z718: [143 125 154 175 177 111 160]
z736: [145 176 128 147 170 165 122]
z441: [137 122 153 152 155 106 158]
z9: [141 128 125 176 116 101 180]
z438: [152 176 115 175 127 147 112]
z920: [119 130 144 193 127 172 127]
z88: [129  94 141  98  88 146 108]
both z9 z718:  => [125]
both z438 z9:  => [176]
which: [152 176 115 175 127 147 112] => z438
both z438 z718:  => [175]
both z88 z9:  => [141]
both z441 z438:  => [152]
which: [119 130 144 193 127 172 127] => z920

z672: [176 150  76 147 120]
z766: [148 111 166 163 149]
z468: [ 76  81 109 149 136]
z539: [149  72 150 168 120]
z240: [141 153  72 150  91]
z326: [121 126 170 108  82]
both z766 z539:  => [149]
both z539 z468:  => [149]
both z539 z766:  => [149]
which: [141 153  72 150  91] => z240

z411: [118 132 130 128 139 122 113 111 127 139 121 133 140 137 135 113 127 136
 119 126 120 121 119 121 112 131 139 126 120]
z503: [143 116 108 112 111 138 139 141 138 109 143 107 109 109 110 136 144 108
 144 108 145 144 143 143 140 108 113 133 142]
z637: [119 133 134 137 140 116 118 120 118 138 121 130 133 139 138 115 128 133
 122 130 122 132 123 121 117 134 140 142 120]
z335: [147 112 102 106 104 144 142 144 143 103 147 103 105 103 103 139 148 103
 148 103 149 144 113 148 143 102 107 132 147]
z782: [135 118 115 113 116 137 131 130 138 117 136 120 120 116 115 131 135 118
 134 115 134 129 134 135 131 115 117 126 135]
z345: [136 123 119 126 118 129 137 139 129 116 133 116 115 117 121 135 133 116
 136 120 137 140 135 133 138 119 123 128 132]
z192: [117 145 147 159 147 104 124 130 105 144 115 133 133 146 151 120 123 137
 122 143 122 142 121 115 123 147 151 141 114]
z6: [117 124 132 132 141 119 110 113 122 139 120 135 137 140 137 109 128 135
 119 127 119 126 120 120 111 132 139 144 117]
z168: [124 131 127 131 132 120 165 123 123 131 124 125 129 131 132 120 130 127
 125 125 126 133 125 124 122 128 135 138 122]
z78: [140 117 109 110 111 140 136 135 141 111 140 112 114 110 110 135 140 125
 140 110 140 135 140 140 137 109 113 128 140]
z460: [124 131 127 131 132 120 122 123 123 131 114 125 129 131 132 120 130 127
 125 125 126 133 125 124 122 128 135 138 122]
both z460 z335:  => [132]
which: [140 117 109 110 111 140 136 135 141 111 140 112 114 110 110 135 140 125
 140 110 140 135 140 140 137 109 113 128 140] => z78

z735: [136 121 140 110 114 106 170]
z257: [148 157 117 107 122 115 114]
z110: [122  91 117 162 134 142 115]
z590: [115 130 136 130 117 134 129]
both z735 z590:  => [136]
which: [122  91 117 162 134 142 115] => z110
which: [148 157 117 107 122 115 114] => z257
both z735 z257:  => [114]

z126: [186 186 185  91 118]
z197: [185  80 135 135 134]
z498: [134  91 135 135 185]
which: [186 186 185  91 118] => z126
both z126 z197:  => [185]
both z197 z126:  => [185]
which: [134  91 135 135 185] => z498

z256: [147 126 185 171 169 125 156  93 171 155]
z948: [137 126 174 158 123 172 156  93 174 155]
z331: [156 126 155 148 123 180 156  93 164 155]
z969: [133 126 171 152 123 179 156  93 169 126]
which: [156 126 155 148 123 180 156  93 164 155] => z331
which: [147 126 185 171 169 125 156  93 171 155] => z256
which: [133 126 171 152 123 179 156  93 169 126] => z969

